[ 516 -562 -822 -370] yields 516
[ 56 153 193 142  50 191] yields 56
[ 63 119 150 215 128 135] yields 63
[7 1 6 7 9 7] yields 7
[ 13 864  48 348 143 505] yields 13
[ 32  40 -32   1  -2] yields 32
---
[-34  50  28  20  -4  -3   2] -> -4

[-28  29  44   6  36] -> 36

[[42 50 37 49 55]
 [51 89 23 19 34]] -> 55

[ 47 -28 -47  42 -27 -29] -> -27

[[80 51  3 27]
 [57 46 12 16]] -> 57

[[ 192  544  149  601  -93 -597   27]
 [ 163 -208  694  281  352 -104  189]
 [ 102  410  839  573   47  256  181]] -> -93
---
[[ 29  22 -16   9  47  11]
 [  4  -4  80   6 -24   3]] ⇒ 80, -24

[ 15 -14  11  68  -6] ⇒ 68, -14

[ 22  61 -72  56  11 -47 -30] ⇒ 61, -72

[[-70 -67  44  36]
 [-67   1  34 -19]] ⇒ 44, -70

[-73  56  66  31] ⇒ 66, -73

[ 20 -67 -21 -13] ⇒ 20, -67

[ 34 -36  37  71  -5 -79] ⇒ 71, -79

[[ 85  -3 -51   8  55 -43  -1]
 [  9  -8   4   4  10   4   5]
 [ 83  -1 -41  13  48 -27  -2]] ⇒ 85, -51

[-48  71  45 -30  33 -27   0] ⇒ 71, -48
---
[-43  72  47  23   4  -2] => -2, -43

[  4  82 -10 -50] => -50, 4

[ 21 -33  80  57   2] => 2, 21

[-13 -52 -17  21  79] => 79, -13

[ 11  19 -75  16] => 16, 11

[[ 44  -1 -48   0  -9  14  43]
 [ 50  -9 -47   2 -13   4  35]
 [-16   7  61  -6  17  17 -70]] => 43, -16

[[-16 -38  69  72  86  40   0]
 [  3  24 -22 -24 -40 -16  -6]] => 0, 3

[[ 20  25  75  50  12]
 [-23  -8 -24  -8 -12]
 [ -9 -28   8 -36 -16]] => 12, -9

[ 78   5  -7   2 -78 -56   8] => 8, 78

[  8  65 -21  31] => 31, 8
---
[199, 222, 39, 68, 88] → 199
[[-919, -185, 180, -728, 453, -726, -850], [328, -390, -396, -171, 972, -332, -411]] → -919
[2, 4, 6, 5, 7, 2] → 2
[76, 48, 77, 59, 54, 54, 22] → 76
[[371, 302, 641, 244, 410, 579, 589], [541, 519, 797, 656, 559, 461, 631], [308, 411, 718, 469, 600, 525, 303]] → 371
[78, 45, 51, 5, 66] → 78
---
[664 260 940 583  72 500 662] Answer: 72

[[8 2 6 5]
 [8 9 4 2]] Answer: 8

[[56 85 65 23]
 [41 61 74 35]] Answer: 41

[[ 19   2 -28  12]
 [ 31  -1 -22  11]] Answer: 31

[243  57 142  71 147  47 100] Answer: 147

[[7818 6715 3383 7850 7894]
 [6865 6735 6241 4875 3143]] Answer: 7894

[-36  43  22  29  21 -30] Answer: 21

[8 3 6 2 1] Answer: 1

[6794 1077 5965 6582 6277 9923 6929] Answer: 6277

[[5471 3498 4410 3365]
 [7982 3498 4191 2921]] Answer: 7982
---
(-26, 29, 67, -50, 15, 5) ==> -26, 5
(28, 71, -82, -21, 53) ==> 28, 53
(-33, -40, -32, -81) ==> -33, -81
(71, 73, -44, -79) ==> 71, -79
(46, -10, -57, -54, 61, 7) ==> 46, 7
(-42, 17, -15, 12, -68) ==> -42, -68
(-65, -19, 18, -80, -48, 37, 7) ==> -65, 7
(-14, -11, 63, 77) ==> -14, 77
---
[-67  10 -30   3] -> -67
[-78 -55 -84  55  77] -> -78
[-57 -38  59  64] -> -57
[ -2 -77   7 -46  -2 -26  -8] -> -2
[-26   2  29 -32  25  65] -> -26
[-69 -75  62 -43] -> -69
[63 -5 60  9] -> 63
[-41 -21 -69  81 -50  33] -> -41
[ 29   0 -82  -1] -> 29
[-56 -49 -42  35 -51 -21 -77] -> -56
---
array([ 95, 117, 125,  61, 246, 101, 152]) value 95, 152

array([43, 10, 23, 36, 80, 15, 23]) value 43, 23

array([[68, 42, 14, 51,  7, 22, 40],
       [77,  8, 16, 41, 10, 25, 39],
       [78,  9, 17, 43, 12, 24, 39]]) value 68, 39

array([[739, 565, 695, 729, 613],
       [693, 505, 213, 732, 787],
       [706, 548, 532, 597, 649]]) value 739, 649

array([ 273, -115,   60, -857,  620,  453,  429]) value 273, 429

array([5128, 1829, 1350, 2789, 3895, 4004, 8133]) value 5128, 8133

array([710, 855, 724, 410, 693, 368, 215]) value 710, 215

array([  2, 161,  14,  23, 240]) value 2, 240

array([[319, 542, 118, 519, 275],
       [595, 343, 662, 831, 839],
       [545, 403, 382, 192, 940]]) value 319, 940
---
array([[ 2.3,  2.2,  1.6, -1.3,  1.6],
       [ 2.2,  2.3, -0.6, -1.4, -0.6],
       [ 2.3,  2.2,  1.6, -1.3,  1.6]]) out 1.6

array([[ 0.880,  1.582,  1.908, -1.509,  2.292,  0.554],
       [ 1.174,  1.553,  1.590, -1.575,  2.359,  0.704],
       [ 0.905,  1.577,  1.871, -1.556,  2.307,  0.558]]) out -1.556

array([[-0.4,  1.3,  2.0, -2.3, -1.6,  0.9],
       [-0.1,  1.6, -0.4, -1.8, -0.2,  0.5],
       [ 0.4, -0.4, -0.5,  0.4, -0.8, -0.1]]) out 0.4

array([[ -84.215,  -48.848, -158.547,  243.264,  189.678,  -42.671,
        -214.672],
       [-200.075,   -3.920,  125.445,  239.570, -187.707, -134.568,
        -152.679],
       [ 173.700, -162.409,  188.158,  138.626, -194.331,    8.608,
        -131.010]]) out -194.331

array([[  5.25,  -7.43,   1.17,   5.48, -22.67,  19.72],
       [-14.65,  -6.20,  19.12,   5.48,  23.90,  19.72],
       [  5.25,   5.51,  -4.04,   6.34, -18.95,  19.72]]) out 6.34

array([[ 1.59, -0.25, -0.14, -1.32, -1.16],
       [-1.85,  0.63, -0.89, -1.02,  2.11],
       [ 1.92, -0.35,  0.12, -0.89, -1.39]]) out 0.12
---
[2118 9722 6342 1458] gives 9722, 1458
[507 380 302 436 220 428 753] gives 753, 220
[53 12 76 64 22 44 31] gives 76, 12
[838 522 507 377 105 287 360] gives 838, 105
[240 795 804 557 261 459] gives 804, 240
[572 385 318 977 113 236 715] gives 977, 113
---
[ -6 -24  87 -11  66]: -24
[ 50 -46 -27 -81  53]: -46
[  8 -81   3  -1  -8]: -81
[ 72 -62 -70  39 -59]: -62
[ 17 -28 -50 -38 -67]: -28
[  9 -33  84 -24  36]: -33
[73 21 54 58 -5]: 21
[ 62 -35 -38 -30   1]: -35
---
[[48, 670, 249, 204, 504, 551],
 [80, 572, 258, 49, 275, 430],
 [856, 967, 893, 291, 784, 348]] yields 49

[[5285, 7712, 7126, 8426],
 [2860, 7450, 7632, 7795]] yields 7712

[[8, 4, 1, 3, 6, 6, 3],
 [2, 1, 7, 8, 3, 2, 6]] yields 6

[[-370, -715, -857, -38, 311, 337, 548],
 [181, -192, 721, 941, 373, -244, 781]] yields 311

[[32, 43, 30, 29, 11, 90, 26],
 [32, 34, 52, 35, 46, 2, 37]] yields 11

[[29, 68, 72, 29, 30],
 [18, 77, 82, 30, 18],
 [66, 35, 33, 63, 66]] yields 82

[[7, 7, 7, 2, 1],
 [7, 6, 7, 2, 2]] yields 7

[[545, 859, 484, 290],
 [451, 974, 501, 234]] yields 859
---
[[5 4 3 4]
 [6 2 2 3]
 [7 2 2 2]] 4

[51  3 81 36 87] 87

[6111 7977 4534 1549 8906] 8906

[ 13 797 790 976] 976

[402  16 836 496] 496

[ 486  531  -13 -387 -981] -981

[7 2 6 5 9] 9

[ 35  18  31 -27] -27
---
[173.78, -17.89, -62.86, 83.18, 117.43, -3.39, -147.50] Answer: 173.78
[-0.046, 0.023, 0.038, 0.115, -0.003, -0.111] Answer: -0.046
[-17.3, 11.5, -5.2, -13.3, -0.2] Answer: -17.3
[12.24, -118.51, -65.75, 111.82, 60.60, 62.12, -47.54] Answer: 12.24
[0.924, -1.550, 1.190, -1.344, 0.841] Answer: 0.924
[10.990, -11.819, -3.718, -15.832] Answer: 10.990
[-0.3, -0.7, 0.6, 1.3, -1.2, 0.7] Answer: -0.3
---
197	12	172	203	82	33 >> 82
45	47	84	55	43	57	15 >> 57
229	156	237	64	161	114	13 >> 114
68	76	5	208	37	117	158 >> 117
-39	-6	-21	-7	18	45 >> 18
6	3	4	4	1	8	1 >> 8
---
[[-3, 58, 11, 20], [61, 23, -13, -62]] yields 58
[57, -34, -1, -10, -65, 4] yields -34
[-20, 61, -17, 68, 34] yields 61
[-57, 59, -38, -53, 2, -64, -69] yields 59
[[-41, 29, 12, 43, -23, -36, 10], [10, 13, -49, 46, -29, -63, 18]] yields 29
[[-75, -64, -10, -50, -39], [-33, -67, 1, 1, -51]] yields -64
[[-30, 71, -1, -3, -11, -45], [34, -15, -24, -36, 10, 1]] yields 71
[-34, 84, 12, -11, 73, -51, 22] yields 84
---
[34, -5, 71, -18, 28, -65, 24] >> -18
[-79, 3, -17, -34, 4, -44, 41] >> -34
[-59, 22, 76, -80, -13, 44, -36] >> -80
[-3, -22, -60, -69, 32, 27, 5] >> -69
[-49, -72, 57, -53, 1, 40, 42] >> -53
[-16, 62, 17, -6, 14, 10, -10] >> -6
[-34, -12, 15, -22, -16, 73, 58] >> -22
